(in the rows, 128 means zero)
Where one turn sends some rows of the set: a few examples, then the rows asked:
sop: [111, 134, 107, 117, 145, 161, 152, 174, 143, 123, 134, 170, 126, 100, 133, 118, 120, 124, 113, 129, 142, 136, 138, 140]
kazos: [111, 134, 127, 124, 126, 110, 164, 166, 169, 145, 141, 97, 129, 113, 126, 124, 105, 114, 112, 119, 142, 116, 130, 139]
vefu: [126, 132, 127, 125, 117, 115, 164, 164, 173, 143, 153, 102, 133, 104, 126, 123, 115, 109, 106, 115, 133, 121, 138, 145]
fatu: [117, 129, 133, 121, 146, 127, 182, 164, 113, 182, 137, 140, 137, 102, 120, 119, 121, 127, 122, 147, 108, 154, 149, 136]
Nomig: [113, 139, 139, 115, 169, 129, 153, 157, 146, 197, 136, 143, 131, 102, 133, 122, 122, 113, 120, 140, 122, 145, 142, 144]
naf: [104, 140, 119, 117, 109, 141, 153, 155, 140, 142, 153, 107, 130, 105, 131, 123, 117, 176, 117, 120, 92, 137, 147, 127]
movup: [106, 133, 115, 117, 181, 98, 149, 152, 141, 129, 150, 165, 142, 107, 126, 137, 122, 138, 124, 140, 111, 144, 136, 132]
favik: [95, 123, 125, 120, 135, 123, 162, 106, 134, 167, 131, 149, 136, 82, 141, 118, 127, 121, 115, 104, 106, 158, 163, 130]
Lumi: [107, 126, 135, 124, 112, 112, 165, 168, 153, 144, 140, 96, 142, 115, 129, 115, 106, 124, 113, 120, 141, 118, 133, 131]
bama: [92, 132, 137, 117, 118, 145, 158, 117, 130, 122, 138, 134, 119, 129, 128, 130, 111, 151, 102, 100, 131, 135, 128, 123]
tife: [101, 118, 114, 118, 141, 108, 139, 143, 111, 156, 162, 97, 146, 109, 159, 108, 125, 125, 108, 116, 126, 142, 139, 128]
gevev: [81, 122, 122, 120, 138, 117, 173, 109, 121, 164, 119, 142, 132, 91, 135, 120, 116, 130, 121, 110, 112, 154, 157, 122]
Kaz: [130, 140, 141, 116, 154, 129, 172, 152, 140, 187, 136, 142, 133, 95, 127, 119, 130, 127, 118, 146, 114, 155, 158, 145]
Dofi: [126, 139, 99, 117, 157, 100, 165, 128, 140, 147, 157, 95, 112, 100, 144, 126, 129, 127, 107, 123, 128, 145, 149, 145]
Numoz: [109, 137, 118, 114, 139, 157, 157, 167, 139, 122, 121, 163, 132, 102, 138, 110, 120, 145, 117, 137, 151, 136, 146, 134]
Posut: [94, 136, 127, 117, 132, 145, 154, 117, 144, 124, 142, 138, 106, 128, 125, 140, 108, 136, 102, 95, 130, 131, 120, 129]
zed: [108, 137, 107, 116, 147, 155, 163, 171, 139, 120, 123, 164, 121, 104, 130, 118, 115, 137, 117, 135, 147, 135, 139, 136]
per: [100, 127, 132, 120, 162, 128, 162, 169, 120, 192, 136, 141, 135, 110, 126, 122, 113, 114, 124, 142, 115, 145, 133, 133]
Sanom: [124, 121, 99, 123, 137, 109, 160, 142, 116, 145, 174, 102, 131, 98, 144, 119, 131, 117, 102, 116, 111, 150, 147, 140]
kepem: [81, 138, 108, 116, 130, 137, 145, 162, 139, 146, 147, 106, 119, 116, 128, 132, 101, 163, 122, 117, 100, 125, 125, 122]
lepa: [78, 124, 111, 121, 153, 116, 168, 111, 131, 166, 122, 145, 119, 93, 130, 129, 111, 115, 121, 105, 112, 149, 146, 126]
Pumum: [94, 147, 109, 114, 143, 142, 128, 154, 170, 154, 155, 113, 111, 108, 134, 137, 110, 147, 117, 109, 101, 124, 127, 137]
tete: [122, 125, 135, 126, 104, 117, 164, 167, 158, 142, 152, 101, 147, 106, 130, 114, 116, 119, 107, 117, 131, 124, 142, 137]
kovu: [114, 131, 122, 117, 171, 105, 140, 150, 145, 132, 159, 170, 154, 100, 133, 131, 131, 136, 120, 136, 106, 148, 143, 135]
lupof: [107, 132, 140, 118, 110, 151, 151, 115, 139, 123, 149, 140, 125, 120, 133, 128, 122, 146, 97, 95, 124, 140, 137, 130]
duse: [112, 134, 118, 115, 138, 163, 146, 170, 143, 125, 132, 169, 136, 99, 141, 110, 125, 133, 113, 130, 145, 138, 145, 138]
teb: [103, 135, 114, 112, 160, 99, 144, 129, 134, 158, 144, 90, 126, 110, 160, 115, 123, 134, 113, 123, 143, 137, 141, 134]
Gipof: [102, 134, 124, 116, 172, 96, 153, 149, 134, 129, 141, 161, 151, 109, 130, 129, 122, 155, 128, 145, 117, 146, 142, 126]
siko: [90, 125, 114, 120, 149, 122, 157, 108, 143, 168, 134, 152, 123, 84, 136, 128, 121, 106, 115, 100, 107, 153, 152, 135]
figo: [108, 136, 131, 118, 124, 151, 147, 115, 153, 125, 153, 143, 112, 119, 129, 137, 119, 131, 95, 91, 124, 137, 129, 137]
sofe: [110, 131, 132, 116, 163, 103, 144, 147, 137, 131, 150, 164, 163, 102, 137, 123, 131, 152, 123, 141, 113, 149, 148, 129]
zik: [116, 149, 119, 114, 122, 146, 135, 147, 171, 149, 161, 114, 123, 96, 137, 127, 126, 159, 112, 112, 94, 135, 149, 142]

gevev -> lepa
Lumi -> kazos
fatu -> per
Now find these:
kovu -> sofe
Sanom -> tife
bama -> Posut
duse -> Numoz
Pumum -> zik

